Rotation paths and how fast each direction turns (deg/step)
Each turn is a multiple of 5 degrees from 10 to 175, or 0.
Each row of a path follows its step; steps can be skipped.
Path 1:
step 9: [-0.54 -0.50 -0.02  0.62 -0.18  1.47  0.55 -0.17 -1.81 -1.86  0.65  1.26
 -2.87 -1.24 -0.77 -1.84  0.09  1.69  0.37 -1.12  1.00  0.39  1.22  0.12
 -1.23  0.90  0.73 -0.86  0.21 -0.88 -0.64 -0.31 -0.49 -1.09 -0.65  0.31
 -1.53 -0.20  0.53  1.16  1.16 -1.14 -0.63  1.35 -1.17]
step 13: [ 0.99  1.27  0.29 -1.45 -0.03 -0.07 -0.25  0.97  0.68 -0.48  0.66 -1.43
 -0.41  0.07  0.39  0.75  0.17  0.28  0.06 -3.18  1.29  1.65  0.66  1.88
  0.49 -1.78  0.19 -0.46 -0.34 -0.54 -1.92  0.68 -0.56  0.36  0.40  1.99
 -0.10  0.62  0.84 -1.73  0.54  0.91 -0.05  1.21  1.52]
step 15: [-0.25  1.50  0.36  1.24 -2.13  2.94 -1.94 -1.41 -0.61  2.08  0.93  0.83
  0.23  0.44 -0.36  0.21 -1.07 -0.81 -0.23 -0.16 -0.07  1.28  0.75 -0.22
 -0.97 -0.73  0.08 -0.98  0.57  0.01 -0.60  0.41 -0.81 -0.99 -1.49  0.11
 -1.39 -1.03 -0.35 -0.18 -0.26  0.72 -1.32  1.40 -0.21]
step 18: [-0.59 -0.76 -1.09  1.82 -0.25  1.19  0.35  0.56 -0.01  0.13 -0.75 -0.35
 -1.28 -1.22 -0.83 -0.30  0.43  0.17 -0.15 -1.41  0.57  1.80  1.11  0.38
 -2.61  1.74  0.27 -1.45 -1.23 -0.30 -1.43  1.43  0.43  0.04  1.68  0.22
 -0.34  1.32  1.61  1.64  1.00 -1.63 -0.55  0.29  0.22]
step 21: [-0.90  1.01 -0.77  0.66  0.26  0.65  1.43 -1.14  1.17  1.30  0.80 -0.61
 -1.14 -1.26  0.31 -0.34  1.14  1.69  1.13 -0.20  0.44  1.59 -0.53 -1.99
  0.04 -0.82  0.60 -0.94 -0.97  0.53 -0.20 -0.09 -1.63  1.23 -1.13 -0.06
 -0.64  0.83  0.11 -1.68 -0.95  0.29  0.57  2.94 -1.30]
step 23: [-0.58  1.99 -1.20 -0.39 -0.60 -0.37  0.23  0.62 -0.59  2.15  1.06 -1.87
 -0.66  0.53 -1.27 -0.70  0.22 -0.92 -1.12 -1.89 -0.65  0.97  0.21  0.94
  0.16 -1.61  0.84 -0.35 -0.22 -0.33 -1.07 -1.72  1.30  1.65 -0.37  0.15
  0.36 -2.10  0.70  1.44  0.32 -1.33 -0.12  1.29  0.86]
step 24: [-0.23  2.07  0.24  1.36 -0.61  0.67 -0.11 -0.54 -1.61  0.92  2.08 -0.98
  0.43  0.88  0.60  0.31 -1.71  0.85  1.34 -0.87  0.35  0.80  2.01  1.54
 -0.19  0.62 -0.40 -0.79 -0.23 -0.13 -2.87 -0.27 -0.54 -0.87  0.50 -0.14
 -1.61 -0.71 -0.65  1.17  0.73  0.86  0.16  1.30  0.21]
Directions:
[ 0.76  0.31 -0.36  0.24 -0.04 -0.06 -0.11  0.18  0.24  0.51 -0.28 -0.20
 -0.21  0.32 -0.09  0.43 -0.26  0.42 -0.07  0.25 -0.04 -0.42 -0.02  0.18
 -0.43 -0.74 -0.35 -0.06  0.08 -0.41 -0.09 -0.15 -0.30  0.24 -0.50  0.20
 -0.11 -0.41  0.11 -0.52  0.14 -0.24  0.22 -0.05 -0.36] => 45
[ 0.11  0.30  0.22  0.04 -0.22  0.29  0.49  0.19  0.02  0.02 -0.20  0.93
 -0.31 -0.07 -0.39  0.22 -0.02  0.47 -0.25  0.09  0.70 -0.02 -0.17  0.39
  0.03  0.21 -0.29 -0.06  0.20 -0.48  0.06  0.27  0.52  0.08  0.56  0.58
  0.01 -0.13  0.16  0.16 -0.21  0.06 -0.09 -0.02  0.42] => 160
[-0.16 -0.01  0.27  0.27 -0.38  0.20 -0.93  0.65 -0.33 -0.15 -0.33  0.51
  0.08 -0.04 -0.70 -0.33  0.10  0.26  0.30 -0.14 -0.20 -0.02 -0.13 -0.20
 -0.35 -0.22  0.12  0.36  0.18  0.39 -0.34 -0.35  0.04  0.44 -0.07 -0.17
  0.51  0.04 -0.13 -0.21 -0.02  0.20  0.04 -0.12  0.21] => 140
[ 0.03  0.07  0.20  0.33 -0.26  0.07  0.05  0.02  0.81  0.10  0.71  0.12
  0.08 -0.09 -0.55  0.25 -0.30  0.18 -0.57 -0.06 -0.62 -0.23  0.26 -0.24
  0.24 -0.13  0.28 -0.35 -0.11  0.11 -0.26 -0.48  0.24 -0.55  0.15 -0.01
  0.16  0.15  0.03  0.08 -0.01 -0.42 -0.36 -0.52  0.09] => 85
[ 0.06  0.19 -0.37  0.21  0.06  0.25  0.14 -0.50 -0.19 -0.40  0.29  0.63
  0.44  0.01 -0.05  0.23  0.26  0.04  0.16  0.18  0.15 -0.19 -0.02 -0.23
 -0.07  0.22  0.25  0.26  0.03  0.26  0.05  0.09 -0.12 -0.11 -0.69  0.12
 -0.18 -0.31 -0.19 -0.46 -0.98 -0.03 -0.66 -0.05 -0.40] => 70
[ 0.44 -0.58  0.27  0.59 -0.02 -0.02  0.21  0.04 -0.39 -0.26  0.27 -0.62
  0.31 -0.19  0.07 -0.41  0.38  0.50 -0.10  0.20 -0.03  0.06  0.14 -0.14
 -0.31 -0.28 -0.17  0.05  0.34 -0.32  0.16  0.48 -0.35  0.15  0.54 -0.07
  0.16 -0.16 -0.37  0.06 -0.24 -0.52 -0.42 -0.23  0.33] => 45
[-0.07  0.08 -0.28 -0.93  0.38 -0.21  0.14  0.39 -0.23 -0.19 -0.04 -0.29
  0.45  0.10 -0.48 -0.07 -0.42 -0.17 -0.42 -0.26  0.13 -0.36 -0.18  0.26
  0.35 -0.08  0.22 -0.35  0.58  0.10  0.26  0.14 -0.25  0.46 -0.11  0.06
  0.07  0.22  0.03 -0.37 -0.25 -0.09 -0.11 -0.62  0.33] => 120
Path 2:
step 5: [-1.83  1.42 -1.54  0.10  0.13  1.60  0.56  0.46  0.12 -0.59  0.51 -1.33
 -1.36 -0.55  0.09 -1.24 -1.72  0.30 -0.77  0.76  0.16 -0.66  0.66  0.11
 -1.70  2.02 -0.03  0.13  0.45  0.65  0.19 -0.54  0.51  1.10 -0.82 -0.43
  1.16 -1.83  0.57 -0.27 -2.43  0.38  0.88  1.37 -0.13]
step 6: [-0.87 -0.01  0.29  0.29 -1.48  0.33  0.28  0.61  0.14  0.61 -0.63  0.23
 -2.41 -0.06 -1.09 -0.64  1.19  2.18  0.23 -0.15  0.84 -0.72 -0.39  0.20
 -0.35  0.74  0.58 -0.75 -1.50 -0.04 -0.90  0.09  0.72  0.52 -0.79  0.22
  1.38  0.68 -3.10 -1.52 -1.67 -0.21  0.10 -0.97 -0.51]
step 14: [ 0.77  0.60  1.35 -0.78  1.58 -0.17  0.11 -0.24  1.39 -0.63 -1.97 -0.49
 -1.37 -0.74  0.29 -1.50  0.89 -0.41 -0.10  0.23 -1.39 -2.31  0.14 -0.21
  1.51 -1.38 -1.13  0.54 -0.93 -0.89 -1.05  1.31 -0.87  0.55 -0.73 -2.11
 -0.50  0.46  0.67  0.13 -1.15 -0.34  0.53  0.26  0.63]
step 15: [ 0.55  2.07  0.90 -0.52 -0.35  0.28 -1.01  1.46  1.48 -0.16 -0.55  0.90
  0.86 -1.08  0.89 -1.14  2.05 -0.87 -1.07  1.06  1.02 -0.66 -0.59 -0.65
  0.94  0.59 -1.18 -0.77  1.02 -0.07 -0.04 -1.25  1.12  0.43  1.63 -1.18
  0.76 -0.81  0.30  0.48 -0.04  0.71 -0.78 -1.81  1.27]
step 19: [-1.20 -2.20  0.19  0.17  0.99  0.77  0.96 -0.48  0.50  2.29 -1.69 -0.78
  0.12  1.26 -0.91  0.35  0.50 -0.07 -0.99  0.71  1.42 -0.13  0.66 -0.83
  0.79  0.68  1.34  0.46 -2.55 -0.25  1.02 -0.22  0.81  0.69 -0.65  0.50
 -2.23  0.53 -0.18  1.39 -0.59  0.89 -0.13 -0.29  0.63]
step 20: [ 1.05  0.46  0.23 -1.04  1.37  1.16  0.00  0.10  0.13  0.93  1.07 -0.64
  0.15  2.04 -1.93 -0.85 -1.79  0.38  0.14  2.17  0.41 -0.57  1.95 -1.19
  0.55  0.82 -0.74  0.09 -0.23  0.41 -1.64 -0.35  0.70  0.39 -0.04  0.27
  0.05 -0.05  0.54 -0.01 -0.50  0.24  0.05  1.36  2.52]
step 21: [ 1.34  0.85 -0.70 -0.37  0.41 -0.47 -0.38  1.23 -2.19 -1.01  1.00 -1.07
 -0.12  0.48  1.02 -0.48 -0.22  0.84 -0.61  1.60  0.15  0.22  0.66 -0.36
  0.04 -0.61 -0.39 -0.48 -0.12  0.19 -1.89 -0.34  1.68  1.06  0.26 -0.87
  0.01 -0.48 -2.95 -0.14 -1.64 -1.93  0.38 -0.84 -0.63]
Directions:
[-0.25  0.09  0.56 -0.02  0.33  0.04 -0.24  0.01 -0.16 -0.29  0.54  0.32
  0.56 -0.02  0.23 -0.22 -0.84  0.30  0.18 -0.29 -0.53  0.01 -0.12  0.00
  0.26  0.49 -0.27  0.22  0.11  0.00  0.12 -0.05  0.14 -0.23 -0.42  0.05
 -0.36 -0.12 -0.25  0.34 -0.29 -0.30  0.13 -0.20 -0.69] => 85
[-0.51 -0.36  0.34 -0.03  0.16 -0.24 -0.02  0.14 -0.21  0.11 -0.10 -0.04
 -0.01  0.08  0.27  0.08 -0.18 -0.30 -0.53  0.46 -0.52 -0.14 -0.29 -0.40
 -0.23  0.21  0.11  0.32 -0.20  0.20 -0.01  0.43 -0.91  0.04  0.05  0.49
  0.02 -0.45 -0.13  0.16  0.43  0.16  0.46  0.34  0.44] => 120
[ 0.59 -0.41  0.29  0.23  0.13  0.07  0.22  0.28 -0.35 -0.45  0.07 -0.28
 -0.38 -0.06  0.51 -0.38 -0.01  0.17  0.63 -0.10 -0.56 -0.04 -0.26  0.30
 -0.27 -0.43 -0.07 -0.09 -0.40 -0.22 -0.17  0.09  0.19  0.07  0.06  0.24
  0.56  0.22 -0.45 -0.44 -0.32  0.17  0.43  0.25  0.08] => 95
[-0.04 -0.10 -0.12  0.21  0.06  0.43  0.36 -0.07 -0.03  0.54 -0.02 -0.17
  0.25 -0.27 -0.30 -0.20 -0.19  0.15 -0.10 -0.51  0.16  0.24 -0.55 -0.46
  0.06 -0.40 -0.57  0.22 -0.32  0.28  0.20 -0.10 -0.37  0.00 -0.15 -0.44
 -0.19 -0.06  0.52 -0.38 -0.55 -0.21  0.25  0.75  0.03] => 125
[-0.35  0.15 -0.30  0.51 -0.37 -0.01  0.18  0.80  0.45 -0.26  0.20  0.41
 -0.15  0.18  0.26 -0.15 -0.04 -0.21 -0.25  0.07  0.27  0.11 -0.13 -0.39
  0.31 -0.39  0.00  0.00  0.27 -0.38 -0.48  0.09  0.05  0.55  0.58  0.19
 -0.09 -0.30 -0.07  0.07 -0.33 -0.06  0.36  0.04 -0.64] => 115
[ 0.52 -0.17  0.70  0.37 -0.26  0.32  0.13 -0.12  0.09 -0.10 -0.03  0.12
  0.38 -0.07 -0.15  0.10  0.17  0.06 -0.82 -0.63 -0.37  0.55  0.10  0.37
 -0.21 -0.17  0.25  0.00  0.03 -0.08  0.05 -0.34 -0.04  0.35  0.22  0.64
 -0.01  0.20  0.57  0.12  0.38 -0.05  0.02 -0.19 -0.09] => 45
[-0.56  0.05 -0.09  0.16  0.13  0.08 -0.19 -0.34  0.34 -0.31 -0.55 -0.15
 -0.20 -0.12  0.38  0.54 -0.33 -0.48  0.32 -0.02 -0.15  0.32  0.16 -0.10
  0.67 -0.30 -0.25  0.30 -0.36 -0.44  0.14 -0.49 -0.09 -0.18  0.01  0.46
 -0.04  0.75  0.01  0.08  0.12 -0.18 -0.20  0.28  0.11] => 70
